In the data rows, the value 128 means zero.
Here are some points, each followed by its number:
[ 50 199 134 147  96 143 102 144 121 113 148 117  92 153 111  77 105 101
  91 140 129 141 111  84 151  62  81 102 141 126 150  91] 0
[  0 125 101 161 109 156  76 139 166 118 181 122  69 187  56  40  82  87
  33 189 170 152 147  85 199   4  78 113 222 163  49 178] 1
[ 62 156 147 135  84 150 105 140 115 133 131  94 117 178  58  68 110  93
 128 156 156 125  83  65 168  73  90  80 215 138 171 156] 2
[232  76 135 146 112 151  98 103 235  21 190 103  60 125 130 134 145 102
 208  71  68 155 138 206  85 182 255 138  38  76 154 137] 3
[ 97 183 139 111 133 118 126 126 118 149 116 135 158 103 130 148 128 121
  73 185 185  71 178 206  98 177 136 109 167 181  18 194] 4
[134 174 171  41 189 102 144 157  14 255  56 166 208  91 159 165 145 140
 159 107 103 157 102  56 158  21  57  79 179 176  60 161] 5
[ 10 158 140 112 109 147 156 123 129 128 116 120 115 147 126  91 114 121
 125 142 110 173 123 104 126  95 110 119 129 130 166  79] 6
[123 127 139 125 136 128 123 154 125 125 118 118 130  98 130 145 151 114
 149  98  98 158 106  88 154  90 106 110 123  71 183  57] 7
[ 89 222 171  98 158 131 125 134  78 200  94 163 172 112 136 136 117 118
 116 116 120 137 114  95 146 100 116 125 126 107 187  96] 8
[ 33 204 134 164  92 152  85 157 101 127 146 105  91 155  92  84 108 107
  96 137 130 141 116 113 138 126 138 127 101 110 202  89] 9
[112 145 135 130 127 116 138 102 151 100 154 130 155 125 145 136 128 117
  92 162 178  81 182 185 111 135 115  92 180 169   0 190] 10
[ 17 152 130  99 158 117 149 122 142 178 115 169 184 111 166 168 123 114
  16 149 216  62 185 218  74 160 118 118 195 156  43 167] 11
[ 67  67  84 162 123  82 123 127 215  82 111 180 101 116 176 205 139  89
 114 144 190  34 185 236  54 255 152  88 161 142   9 203] 12
[255  47  86 125 198  75 193  74 218  17  97 107  74  82 138 135 130 139
 217  57  66 211 100  41 172   0   0  49 177 173 123 207] 13
[  0 148 148 181  34 139  46 158 116 143 165  84  61 225  58   0  56  29
   0 150 138  93  86  94 180  57  35  91 169 128  75 124] 14
[ 90 146 129 140 101 138 114 130 146  94 161 113 100 128 125 129 138 135
 147 123 148 120 154 156 100 214 192 152  80 108 129 146] 15
[153 156 134 108 147 122 146 107 148 111 122 136 133 105 129 141 131 142
 168 119  94 169  95  59 147  12  59  82 170 152 102 122] 16
[ 87  93  58 135  40 125  79  88 149  37 213  46 125 134 105 114 136 142
  81  88  88 172 122 145 105 122 111 167 119  90 217   0] 17
[151 196 169 138 107 126 106 155 121 109 149 106 106 135 110 108 121 113
 103 153 188 128 163 151 100 214 158 124 145 140  87 157] 18
[128 170 162 114 136 133 132 117 119 141 121 135 133 118 141 143 139 129
 138 110 125 130 127 143 109 157 174 136  80  79 201 129] 19
[  0 173 149  98 116 143 169 117 132 137 107 124 129 141 136 109 124 135
 155 129 100 183 120 103 121 105 120 127 120 122 194  53] 20
[ 81 169 119 154  94 151 104 137 125 105 159 109  77 163  92  53  84  84
  56 160 127 139 117  83 156  32  52  77 185 189  15 190] 21
[ 33 193 136 145  95 140 117 145 126 115 136 111  90 149 133  99 118 119
 131 127 122 117 137 157 115 175 147 158  98 102 139 138] 22
New points follow, each followed by the numbers of its three nearest points above, looking only along the 3 directions in which the numbered points spread most, nearest first.
[ 52 189 132 130 105 137 131 146 125 129 137 116 105 139 142 109 125 125
 140 126 124 116 127 132 127 150 132 148 104 106 132 133] 22 6 18
[203  93 137 141 114 147 102 110 219  37 181 107  71 126 129 136 140 104
 194  80  79 148 137 198  89 180 241 138  45  79 155 134] 3 19 15
[128  82 126 196 104 158 133 124 180  44 178  91  77 149  86  88 135 125
 161  88  90 168 123 125 137 152 147 163  64  72 245  83] 17 19 20
[252   6  67 184  74 124 143  84 240   6 157 110  81 177 148 119 148 177
 211  86  78 152 136 118  85 210 214 186  61  59 220 114] 3 19 15
[161 123 128 112 160 123 153 112 142 137 122 142 150 108 155 150 148 146
 168 115  98 137 121 117 125 182 168 166  84  94 183 125] 19 7 15
[227  69 139  66 193  86 156 115  88 213  89 163 198  88 131 193 179 169
 221  72  76 183  79  62 178  26  90 119 112 100 239  30] 13 16 7
[ 70 197 139 122 118 133 119 140 118 141 126 125 131 124 131 134 129 126
 106 150 154  97 158 188  99 199 172 127 127 139  75 180] 18 10 4
[132 144 135 111 139 117 148 119 151 127 132 132 139 109 129 144 143 142
 159 104 104 157 113 105 147 100 133 130  94  88 221  62] 7 19 20
[198 101 118 114 142 112 147 114 171  91 144 146 111 115 130 149 155 136
 177  95  89 163  89  64 163  54  85 120 108  96 239  44] 7 20 16
[216  67 118 102 170  98 168 103 162 126 114 140 165 101 148 167 153 162
 196  87  83 166  88  63 164  66 103 129 103  87 241  49] 7 13 16
[161 114 132 113 156 108 141  94 158  99 133 122 138 115 145 145 139 144
 185 110  89 165  88  49 178   0  48  83 172 156 103 121] 16 5 13
[255   0  57 191 102 124 147  92 243   0 182  90  71 149 124 136 137 155
 220  69  70 171  91 107 130 171 187 174  75  67 255  58] 3 19 17
[139 148 149 132 167 112 143 101 115 124  98 135 154  98 182  88 168 144
 152 134  87 167 109  91 137  76  48 100  99 102 194  37] 7 8 16
[255  33 111  99 150 116 162 101 217  41 139 130 136  93 124 184 196 175
 209  95  96 135 144 162 108 233 213 189  86 106 160 159] 3 19 15
[186 160 111 129 116  66 101 138  94 125  91 136 163 145 151 138 103  84
 115 186 187  26 136 163 128 200 170 166  87 120 114 168] 18 15 10
[135 121 139 125 142 130 127 154 118 130 114 118 131  89 133 152 151 112
 145  97  91 162 106  83 162  80  94 107 130  68 181  50] 7 20 8
[255   6 155  12 255  63 178 132  22 255  48 188 255  54 187 236 189 193
 255  57  56 198  62  21 186   0  16  61 178 148 159  52] 13 5 16
[214  66 116 106 163 102 162 107 151 135 112 139 163 105 144 155 148 154
 179  95  91 162  91  66 164  66 101 127 106  90 233  54] 7 16 13
[109 145 133  92 184 135 127 141  96 145 129 147 160 105 120 140 163 138
 171  86 114 177  80  99 185  93 114 154 100  76 176  72] 7 8 20
[149 109 128 117 148 112 143  97 158 101 133 127 137 113 139 149 136 145
 184 109  97 161  91  57 169   0  56  94 160 149 120 112] 16 7 8
[ 82 188 153  96 150 112 133 128  96 180 105 149 163 110 151 145 130 128
 130 127 126 118 129 150 110 172 165 148 104 122 111 163] 18 19 15
[253  94 209   0 227 103 117 215   0 255  44 192 220  33 184 200 177 183
 223  73  79 157  57  17 174   0  46 104 114  74 255  45] 13 16 5
[215  47 122 103 165 101 180  98 166 114 112 142 167 104 148 169 154 172
 212  79  82 166  86  67 173  69 115 138  94  75 255  31] 7 13 16
[181  31  66 200 104  89 109 117 255   0 163 120 118 169 116 168 209 196
 220  64 115 110 191 156  85 255 238 186 178  59 144 151] 3 15 19
[ 78 194 154  93 151 113 133 129  93 183 104 150 166 111 151 144 127 126
 125 133 130 113 133 163 101 190 179 156 101 126  95 178] 18 10 15
[215   0 107 148 159 142 163  53 211  28 159 114 142 107 177 221 186 162
 202 117 186 112 214 236  91 255 205 147 126 142  18 209] 12 3 15
[ 72 192 148  99 144 118 130 128  98 172 105 144 159 113 146 144 128 129
 121 136 140 107 140 169 100 190 173 153 109 130  85 179] 18 10 4
[255   0  94 110 171  96 199  74 255  61 152 126 179  63 156 255 182 208
 132 174 190  40 216 255  48 252 172 148 195 211   0 255] 12 4 10
[222  99 110 134 107 114 153 107 201  41 178 113 123 123 137 177 178 176
 134 184 165  86 207 252  61 245 171 134 152 178  30 208] 12 4 18
[186 109 116 125 130 120 134 125 152 103 141 142 106 125 122 127 138 118
 138 116 107 150 100  77 157  62  89 117 114 106 212  65] 7 20 8
[ 33  42 145  63 220  18 190 123  57 255  72 156 230  85 137 212 139 175
 190 110  95 142  95 153 152 138 207 186  65  84 189 152] 19 7 8
[255   0  18 212  62 155 135 126 215   0 203  76  22 197  68  68 120 137
 187  46  65 187  66  57 123  89 128 163  39  59 255  26] 17 7 20
[ 61 164 137 134 120 134 134 124 140 108 144 127 127 113 124 144 141 141
 119 145 156  96 168 198  90 221 170 141 121 142  64 186] 18 15 4
[255   0 147  21 250  63 177 129  32 255  55 184 248  59 184 231 186 195
 255  48  46 207  55  10 189   0  17  68 171 139 184  37] 13 16 5
[ 84 190 135 144  45 136  95 101 104  55 156 102 114 156 142 107  91 124
  97 140 117  93 144 126 116 199 154 138  86 126 163 161] 22 15 18
[147 105 130  59 235 106 176 137 102 255  50 144 212  74 196 206 200 175
 226  95  77 160 116 144 121 195 230 187  96  81  89 190] 19 3 15
[228  31 149 118 155 142 172  56 217  49 174 100 102  73 171 208 153 160
 190  99 129 110 105 163  92 237 205 199  89 132 148 157] 3 19 15
[146 166 158  62 182 103 143 155  36 255  71 157 194  99 160 149 137 140
 159 106 101 164 110  61 158  34  60  84 179 178  59 159] 5 16 13
[255 101 225   0 235 105 106 235   0 255  34 201 227  23 188 202 180 185
 225  72  79 155  52   8 176   0  34  99 118  74 255  47] 13 16 5
[ 74 189 145 122 128 119 131 128 115 138 112 131 138 128 121 133 133 128
 121 139 125 140 117 103 141  71  77  94 156 161  77 148] 8 21 2
[  0 205 160 117 147 169 126 118 135 148 126 119 138 139 128 101 122 136
 135 145 143 112 121  89 124  86 134 101 123 113 178 109] 6 0 20
